In the rows, zero is written as 128.
Rotation paths and how fast each direction turns (degrees a step):
Each turn is a multiple of 5 degrees from 10 to 175, or 0.
Each row of a path follows its step; steps can be skipped.
Path 1:
step 3: [123 137 136 135 126 126 135 128 130 128 127 142 133 130 142 127 136 126
 129 123 127 127 124 133 128 119 143 125 125 126 146 124 127 124 122 117
 131 125 138 125 128 133 124 120 125 118 129]
step 5: [126 135 143 121 126 117 128 121 128 131 125 142 128 127 125 129 125 129
 135 128 129 119 126 143 129 133 137 132 129 136 134 132 122 130 126 116
 137 133 130 125 126 137 132 131 125 142 132]
step 10: [122 128 135 125 135 112 130 114 131 135 124 143 134 124 136 130 129 129
 138 126 135 132 122 133 125 134 129 130 124 129 134 127 121 129 122 118
 129 132 126 137 134 136 132 134 118 125 128]
step 12: [126 123 140 126 123 116 123 125 133 131 135 133 128 126 118 125 131 129
 139 113 129 129 120 125 136 127 129 131 134 133 133 117 122 116 132 127
 142 126 138 131 131 135 130 130 131 126 136]
step 17: [128 118 136 120 124 125 122 120 140 126 129 153 128 132 130 124 136 125
 142 130 132 128 119 130 130 127 130 131 131 126 129 125 127 124 132 130
 140 128 139 131 123 130 119 127 131 130 130]
step 18: [126 128 140 128 127 128 117 128 139 125 135 146 134 130 125 126 132 121
 134 129 123 133 141 129 136 127 137 124 137 132 134 132 118 115 120 132
 138 129 131 130 129 130 131 127 128 123 133]
step 19: [129 123 141 129 140 126 122 123 130 129 126 138 127 132 132 128 129 122
 134 117 125 127 134 134 140 121 140 118 124 134 130 129 126 125 128 140
 140 115 126 122 133 131 130 132 117 130 134]
step 20: [132 126 136 127 131 118 125 119 136 133 126 140 118 117 141 122 135 124
 134 122 131 130 126 143 129 130 135 121 128 129 140 130 131 133 124 127
 134 118 128 126 130 127 130 123 118 118 128]
step 23: [119 115 143 136 130 124 120 127 146 128 135 142 121 127 124 129 123 120
 135 127 135 124 135 133 134 127 128 121 129 130 129 127 129 124 124 128
 136 128 131 125 135 131 130 138 124 133 126]
step 24: [128 121 134 126 136 123 121 134 145 144 136 135 130 128 133 124 132 124
 134 118 128 136 135 132 134 132 133 119 117 127 134 128 128 131 125 133
 142 124 134 130 126 126 133 132 125 124 127]
step 25: [134 130 135 137 140 123 128 132 132 132 134 139 128 127 135 122 130 127
 137 119 139 130 124 134 134 119 136 129 127 124 136 121 131 126 114 138
 132 124 129 130 124 130 140 126 122 117 126]
[127 128 130 129 129 131 129 131 133 130 127 126 127 130 124 130 128 125
 128 127 125 132 126 127 130 126 129 127 128 129 129 130 130 126 126 131
 131 128 129 128 129 126 128 129 131 126 129] | 65
[131 127 131 130 128 128 127 126 126 128 129 125 126 128 125 127 127 129
 127 124 126 124 129 130 131 128 128 128 130 132 127 127 129 124 128 127
 127 127 127 126 131 128 128 128 128 132 126] | 100
[127 129 126 132 128 125 132 128 128 132 128 129 126 129 125 125 127 125
 130 127 131 129 130 128 125 129 125 125 128 131 130 130 127 130 129 129
 127 128 128 128 128 127 131 132 125 129 126] | 25
[127 130 129 129 129 128 131 127 129 125 126 129 127 125 127 130 127 130
 134 129 129 128 128 133 128 130 127 130 133 126 129 128 130 128 125 127
 129 130 128 128 130 126 130 126 130 125 127] | 145
[127 130 130 124 127 128 130 125 126 126 127 130 131 129 127 128 128 127
 125 127 128 131 125 129 126 130 127 127 131 128 126 126 124 126 129 126
 128 123 129 129 131 126 130 131 129 127 129] | 10
[130 129 126 131 124 127 129 130 127 127 129 129 128 128 128 125 130 127
 128 127 128 128 123 126 127 126 127 131 131 128 130 125 130 126 128 128
 128 126 133 129 125 126 126 126 128 127 126] | 80
